In the data rows, zero lies at 4.5, halfway between 4 and 5.
Here are some points, one per row:
[4. 4. 5. 3. 5. 7. 4. 4. 8. 3. 6. 5. 5. 5. 4. 5. 2. 8. 1. 5. 6. 7. 6. 6.
 0. 4. 3. 3. 6. 0. 5. 6. 4. 6.]
[5. 4. 4. 6. 7. 4. 5. 3. 5. 4. 6. 4. 4. 4. 6. 3. 2. 4. 4. 8. 3. 4. 4. 5.
 2. 4. 6. 3. 5. 6. 5. 1. 5. 0.]
[5. 5. 6. 3. 0. 6. 5. 7. 0. 5. 2. 4. 2. 5. 8. 4. 5. 7. 5. 6. 3. 0. 7. 5.
 5. 5. 6. 4. 3. 5. 5. 6. 4. 7.]
[6. 6. 4. 4. 7. 8. 5. 6. 6. 3. 6. 4. 5. 5. 8. 5. 3. 3. 0. 5. 3. 5. 6. 6.
 4. 3. 4. 0. 5. 2. 5. 3. 5. 3.]
[4. 5. 4. 8. 9. 2. 5. 4. 3. 4. 5. 5. 5. 4. 1. 5. 2. 4. 4. 2. 3. 8. 4. 6.
 2. 4. 5. 5. 6. 2. 5. 6. 5. 6.]
[3. 5. 6. 4. 5. 4. 2. 3. 6. 5. 5. 2. 5. 4. 0. 5. 4. 9. 0. 5. 6. 9. 6. 5.
 3. 4. 5. 5. 4. 9. 5. 8. 3. 7.]
[7. 3. 4. 3. 3. 5. 5. 3. 4. 4. 4. 5. 7. 5. 4. 7. 8. 6. 5. 4. 6. 4. 1. 1.
 9. 7. 2. 4. 6. 4. 3. 8. 5. 3.]
[2. 4. 4. 8. 8. 4. 3. 4. 7. 5. 5. 3. 5. 4. 9. 4. 3. 7. 5. 6. 7. 0. 6. 5.
 0. 4. 6. 2. 5. 7. 5. 3. 3. 4.]
[4. 5. 4. 2. 1. 3. 4. 4. 5. 3. 5. 5. 6. 5. 5. 7. 8. 2. 6. 5. 1. 0. 6. 3.
 5. 6. 4. 4. 6. 5. 5. 7. 3. 6.]
[3. 4. 6. 2. 0. 5. 4. 8. 2. 4. 2. 4. 2. 5. 7. 4. 6. 8. 6. 5. 2. 1. 6. 6.
 4. 6. 5. 7. 3. 6. 5. 4. 4. 3.]
[6. 3. 4. 3. 4. 5. 2. 3. 6. 2. 5. 4. 5. 5. 3. 4. 3. 8. 0. 5. 7. 6. 5. 6.
 4. 4. 5. 9. 6. 3. 5. 2. 3. 6.]
[5. 5. 6. 4. 5. 3. 6. 2. 8. 4. 1. 5. 1. 3. 6. 3. 6. 2. 8. 6. 7. 9. 5. 5.
 5. 6. 4. 2. 3. 4. 4. 4. 5. 3.]
[4. 5. 4. 4. 5. 7. 4. 7. 5. 3. 6. 3. 4. 5. 5. 4. 3. 7. 1. 2. 6. 2. 4. 5.
 0. 3. 6. 8. 3. 8. 4. 3. 4. 8.]
[5. 5. 4. 4. 4. 6. 3. 8. 5. 4. 6. 5. 4. 6. 5. 4. 4. 7. 2. 2. 7. 1. 4. 6.
 9. 4. 4. 1. 5. 2. 5. 3. 4. 8.]
[3. 5. 4. 4. 5. 6. 4. 9. 5. 5. 6. 5. 5. 5. 5. 4. 3. 7. 2. 3. 7. 2. 4. 6.
 9. 4. 4. 3. 4. 1. 4. 3. 3. 8.]
[2. 5. 4. 7. 7. 3. 5. 5. 4. 4. 4. 4. 6. 4. 4. 4. 1. 1. 4. 8. 4. 6. 4. 6.
 2. 3. 6. 7. 5. 6. 4. 5. 5. 0.]
[5. 4. 4. 7. 9. 3. 4. 3. 2. 5. 6. 5. 3. 5. 2. 4. 4. 5. 8. 4. 4. 9. 3. 7.
 3. 4. 6. 4. 3. 3. 5. 2. 5. 2.]
[0. 4. 4. 4. 4. 6. 5. 4. 3. 4. 5. 5. 7. 5. 4. 7. 9. 6. 6. 4. 6. 4. 2. 2.
 4. 7. 4. 2. 6. 4. 4. 7. 5. 4.]
[4. 5. 5. 3. 5. 2. 5. 2. 8. 5. 1. 5. 2. 2. 7. 3. 6. 2. 8. 6. 6. 9. 4. 5.
 6. 5. 6. 5. 2. 6. 4. 3. 5. 3.]
[5. 5. 4. 3. 0. 5. 4. 4. 4. 3. 5. 4. 7. 5. 3. 8. 9. 4. 6. 2. 4. 6. 5. 1.
 4. 6. 5. 5. 5. 3. 5. 7. 5. 4.]
[3. 4. 5. 7. 9. 4. 5. 6. 3. 5. 5. 5. 5. 5. 2. 3. 1. 4. 7. 3. 4. 8. 4. 5.
 7. 4. 1. 2. 7. 3. 4. 3. 5. 4.]
[6. 3. 4. 5. 5. 3. 7. 0. 5. 7. 5. 6. 4. 4. 4. 3. 3. 0. 5. 6. 2. 5. 3. 5.
 3. 4. 5. 4. 4. 6. 5. 4. 7. 4.]
[8. 6. 4. 7. 8. 1. 5. 5. 4. 5. 5. 4. 6. 4. 3. 3. 3. 4. 6. 3. 3. 7. 5. 6.
 3. 3. 0. 6. 5. 4. 5. 3. 5. 3.]
[3. 5. 4. 8. 9. 4. 5. 4. 6. 3. 5. 4. 3. 4. 4. 4. 2. 4. 5. 2. 2. 6. 5. 5.
 9. 3. 5. 5. 3. 3. 6. 4. 5. 4.]
[5. 4. 4. 5. 6. 5. 6. 0. 4. 8. 5. 5. 5. 4. 3. 4. 4. 0. 4. 6. 3. 5. 4. 5.
 6. 4. 4. 7. 4. 6. 5. 2. 6. 3.]
[5. 5. 4. 4. 5. 5. 4. 9. 6. 4. 5. 4. 4. 5. 4. 4. 3. 7. 1. 3. 7. 2. 5. 5.
 4. 4. 3. 7. 3. 1. 5. 2. 5. 8.]
[9. 5. 5. 4. 5. 4. 4. 9. 5. 5. 5. 5. 5. 4. 5. 4. 4. 8. 2. 3. 6. 2. 4. 5.
 5. 4. 4. 5. 4. 1. 4. 2. 3. 9.]
[6. 4. 4. 3. 4. 6. 3. 4. 4. 3. 4. 3. 7. 5. 4. 7. 9. 3. 5. 4. 3. 4. 4. 0.
 3. 7. 6. 5. 7. 6. 4. 8. 4. 3.]
[4. 2. 4. 6. 6. 3. 6. 6. 2. 9. 5. 7. 4. 5. 3. 4. 3. 0. 4. 6. 1. 5. 3. 4.
 4. 3. 5. 5. 5. 7. 4. 5. 7. 2.]
Along one direction, these points spread out more than along any other. Take the direction at right angles to it along which they spread out most. Go by this last direction. For each point below, how far along it does it lie, from 0 to 99? The average is 50, and the first point in the table lies past the average. One standard deviation of the points above along it is 16.
[4. 5. 4. 2. 1. 3. 4. 4. 5. 3. 5. 5. 6. 5. 5. 7. 8. 2. 6. 5. 1. 0. 6. 3.
 5. 6. 4. 4. 6. 5. 5. 7. 3. 6.] 20
[0. 4. 4. 4. 4. 6. 5. 4. 3. 4. 5. 5. 7. 5. 4. 7. 9. 6. 6. 4. 6. 4. 2. 2.
 4. 7. 4. 2. 6. 4. 4. 7. 5. 4.] 26
[5. 5. 4. 3. 0. 5. 4. 4. 4. 3. 5. 4. 7. 5. 3. 8. 9. 4. 6. 2. 4. 6. 5. 1.
 4. 6. 5. 5. 5. 3. 5. 7. 5. 4.] 21
[4. 2. 4. 6. 6. 3. 6. 6. 2. 9. 5. 7. 4. 5. 3. 4. 3. 0. 4. 6. 1. 5. 3. 4.
 4. 3. 5. 5. 5. 7. 4. 5. 7. 2.] 45
[4. 5. 4. 8. 9. 2. 5. 4. 3. 4. 5. 5. 5. 4. 1. 5. 2. 4. 4. 2. 3. 8. 4. 6.
 2. 4. 5. 5. 6. 2. 5. 6. 5. 6.] 64
[7. 3. 4. 3. 3. 5. 5. 3. 4. 4. 4. 5. 7. 5. 4. 7. 8. 6. 5. 4. 6. 4. 1. 1.
 9. 7. 2. 4. 6. 4. 3. 8. 5. 3.] 22
[4. 4. 5. 3. 5. 7. 4. 4. 8. 3. 6. 5. 5. 5. 4. 5. 2. 8. 1. 5. 6. 7. 6. 6.
 0. 4. 3. 3. 6. 0. 5. 6. 4. 6.] 65
[4. 5. 4. 4. 5. 7. 4. 7. 5. 3. 6. 3. 4. 5. 5. 4. 3. 7. 1. 2. 6. 2. 4. 5.
 0. 3. 6. 8. 3. 8. 4. 3. 4. 8.] 63
